In the rows, zero is written as 128.
One turn sends every row of this set to another row. A few are shown first. Where does it send the rows asked after them?
Q263: [129 121 118 160 104 137 134 129 127 111 141 134 114 112 116 123 127 134
 116 162 145  98 129 119 151 126 148 119 109 130 134  96 115 122 138 134
 130 121 116 114 116 164 111]
Q58: [129 136 140 148 124 125 103 135 104 106 141 155 123 102 138 139 134 136
 133 139 140 119 152 116 132  92 154 110  91 126 181 108 113 116 111 138
 122 127 105 156  94 134 165]
Q315: [142  99 143 155 122 124  91 108 122 126 149 151 108  96 155 154 145 130
 136 123 128  88 126 128 144 114 128 128 107 141 169 109 138 135 143 121
  93 159 129 148 129 127 145]
Q894: [132 108 135 159 111 127 107 117 136 121 116 144  86 166 133 156 125 116
 122 146 145 105 132 139 124 115 131 126 120 139 152  93 153 142 100 136
  95 115 130 130 116 120 164]
Q149: [142 129 150 155  86 147 109 104 158 126 151 119 130 100 150 143 146 128
  98 130 132  95 145 118 135 115 154 122  72 145 163  84 125 151 136 132
 119 134 149 136 122 112 151]
Q739: [145 119 144 152  77 112 119  81 147 135 134 140 107 126 130 139 120 127
 115 139 157  97 167 135 143 107 160 124 114 142 158  95 118 126 140 117
 138 117 156 117 119 122 171]
Q626: [126 133 113 150 105 131 135 120 150  79 130 127 123 115 134 162 142 122
  93 136 143 108 129 118 140 131 144 112  84 127 139 101 149 144 159 130
 122 118 137 122 135 133 116]
Q33: [158 126 129 132  77 129 121 118 139 112 123 108 112 121 110 130 132 128
 103 140 153 113 145 121 108 108 127 105  92 136 139  91 105 132 131 126
 123 100 107 143 108 164 152]
Q490: [141 105 127 150 134 122  95 112 117 124 125 152  93 122 123 162 127 106
 115 125 140 108 137 133 171 114 127 121 113 150 151  87 136 142 113 125
 108 124 125 148 122 110 166]
Q327: [126 110 122 146 111 141 107 117 120 111 120 168  91 114 137 143 150 111
 157 133 125 100 145 131 135 111 126 117 117 146 185 101 122 157 134 127
 106 122 113 131 119 104 146]
Q970: [141 129 138 153 128 116 101 122 121  88 112 153 116 117 149 138 129 123
 120 120 167 114 145 134 122  88 149  96 109 132 187 115 127 151 138 143
 119 142 137 137  86 125 156]
Q456: [162 114 145 152 119 133  97  92 112 116 136 158 118 116 142 157 135  87
 122 133 147  96 153 107 141 114 137 110 109 159 171 104 118 112 146 119
 115 126 115 153 116 118 154]
Q824: [134 128 165 136 125 121 101 110 119  98 151 128  97 119 146 134 106 121
 126 147 115 111 129 142 139  85 131 130 119 140 158 124 163 131 137 132
 115 137 121 145 129 111 164]
Q138: [142 132 150 116 126 126 131 118 160 138 107 102 127  94 144 124 134 146
 116 141 137 114 140 112 146 122 116 129 126 119 155 110 132 122 122 140
 102 114 119 160 136 133 127]
Q795: [138 121 146 136  66 132 125 119 155 100 130 112 113 111 134 123 145 125
 116 132 141 111 131 147  98  88 111 113 127 121 155 109 123 144 137 129
 114 114 105 125 102 156 140]
Q155: [137 123 132 123 123 108 137 120 139 131  86 110 131 119 143 126 152 148
 114 128 146 114 143 116 136 108 115 117 136 130 130 105 141 141 140 141
 103 114 141 162 140 138 132]
Q204: [124 118 156 167  79 152 111 121 144 117 137 150 106 114 147  98 144 132
 134 133 121  99 137 140 137 106 150 131 108 166 147  99 116 140 110 126
 126 113 140 126 120 127 132]
Q360: [142 134 135 131 134 134  99 126 100 104 135 130  93 144 143 141 110 146
 124 146 127  99 138 120 130 101 146 114  87 153 145  98 147 147 146 119
 118 136 141 155 140 130 158]
Q116: [110 115 151 142 103 138 137 121 133 125 106 136 127 124 153 118 116 135
  98 154 126 114 102 164 132  83 128 103 113 125 145 107 142 142 151 128
 110 127 131 161 118 133 136]
Q65: [129 128 117 147  95 123 122 118 134  94 156 120 130  84 114 144 140 124
 103 158 118 117 114 107 150 116 148 126 125 122 145 129 136 138 149 140
 123 103 123 138 122 126 137]
Q418: [141 130 150 123  94 114 104 124 153 105 157  92 126 108 127 134 156 135
 115 128 135  94 140 140 132 106 136 124 100 123 123 140 112 114 130 130
 122 115 121 141 133 142 145]
Q331: [125 121 123 111 118 127 133 134 138 110 104 145 140 119 136 125 122 154
 118 137 147 100 138 141 147 104 159  92 121 124 160 120 116 141 149 117
 141  98 139 162 109 110 146]
Q841: [125 115 147 123 118 135 137 120 141 101 122 136 150  95 159 109 136 132
 110 136 136 103 151 155 141 108 155 107  96 127 161 128 117 119 136 133
 141 116 115 167 126 109 133]
Q502: [136 114 132 134 102 133 133 117 127 145 108 120 124 108 136 132  94 143
  86 168 133 119 125 144 131 102 141 113  88 126 151 105 128 130 139 123
 113 120 126 173 131 129 160]
Q24: [155 114 145 141 127 127 101 104 137 108 147 136 134 140 125 145 128 115
 130 123 167  86 149  87 136 129 146 101 105 136 160  97 129 127 123 133
 114 111 124 153 103 101 162]
Q357: [138 103 116 169  87 111 135 116 134  94 120 127 113  96 134 131 119 116
 101 147 159 119 144 137 134 112 146 129 133 131 154 126 141 130 142 128
 132 124 125 106 131 143 127]
Q414: [143 131 125 117 103 119 107 134 166  95 119 100 102 132 114 140 144 142
 114 114 151  96 128 144 136 111 133 110 109 128 128 126 119 154 130 123
 123 103 146 124 127 129 142]
Q509: [126  97 132 149 108 129 111 119 135  95 146 142 127 117 143 133 160 129
 155 116 137  89 152 116 106 108 137 122 119 128 176 113 145 155 115 140
 105 120 116 138 125  93 149]
Q697: [144 131 141 130 121 117 139 105 155 117  88 120 124 110 152 101 153 130
 114 142 135 130 133 123 123 122 118 118 138 140 159 117 122 129 138 151
 100 103 119 153 125 134 131]
Q498: [120 125 144 161  73 112 113 115 145 113 136 147 130 117 113 138 145 132
 121 120 128 111 121 119 154  92 136 113 115 149 145  92 142 147 130 123
 116  91 155 138 110 104 176]
Q717: [155 101 156 164 104 126  93  99 126 136 149 133 112 127 145 137 139 130
 130 161 132  85 126 119 109 125 143 136 104 136 158 123 132 125 123 140
  88 142 127 148 121 137 156]
Q80: [138 137 131 115 119 122 148 114 144 135 100 115 125 126 154 136 151 143
 114 152 142 125 154 107 126 123 129 114 132 129 163 100 110 118 141 129
 107  99 123 158 130 147 136]

Q315 -> Q327
Q204 -> Q498
Now find these:
Q824 -> Q970
Q65 -> Q357
Q509 -> Q894
Q331 -> Q502
Q414 -> Q33
Q155 -> Q80

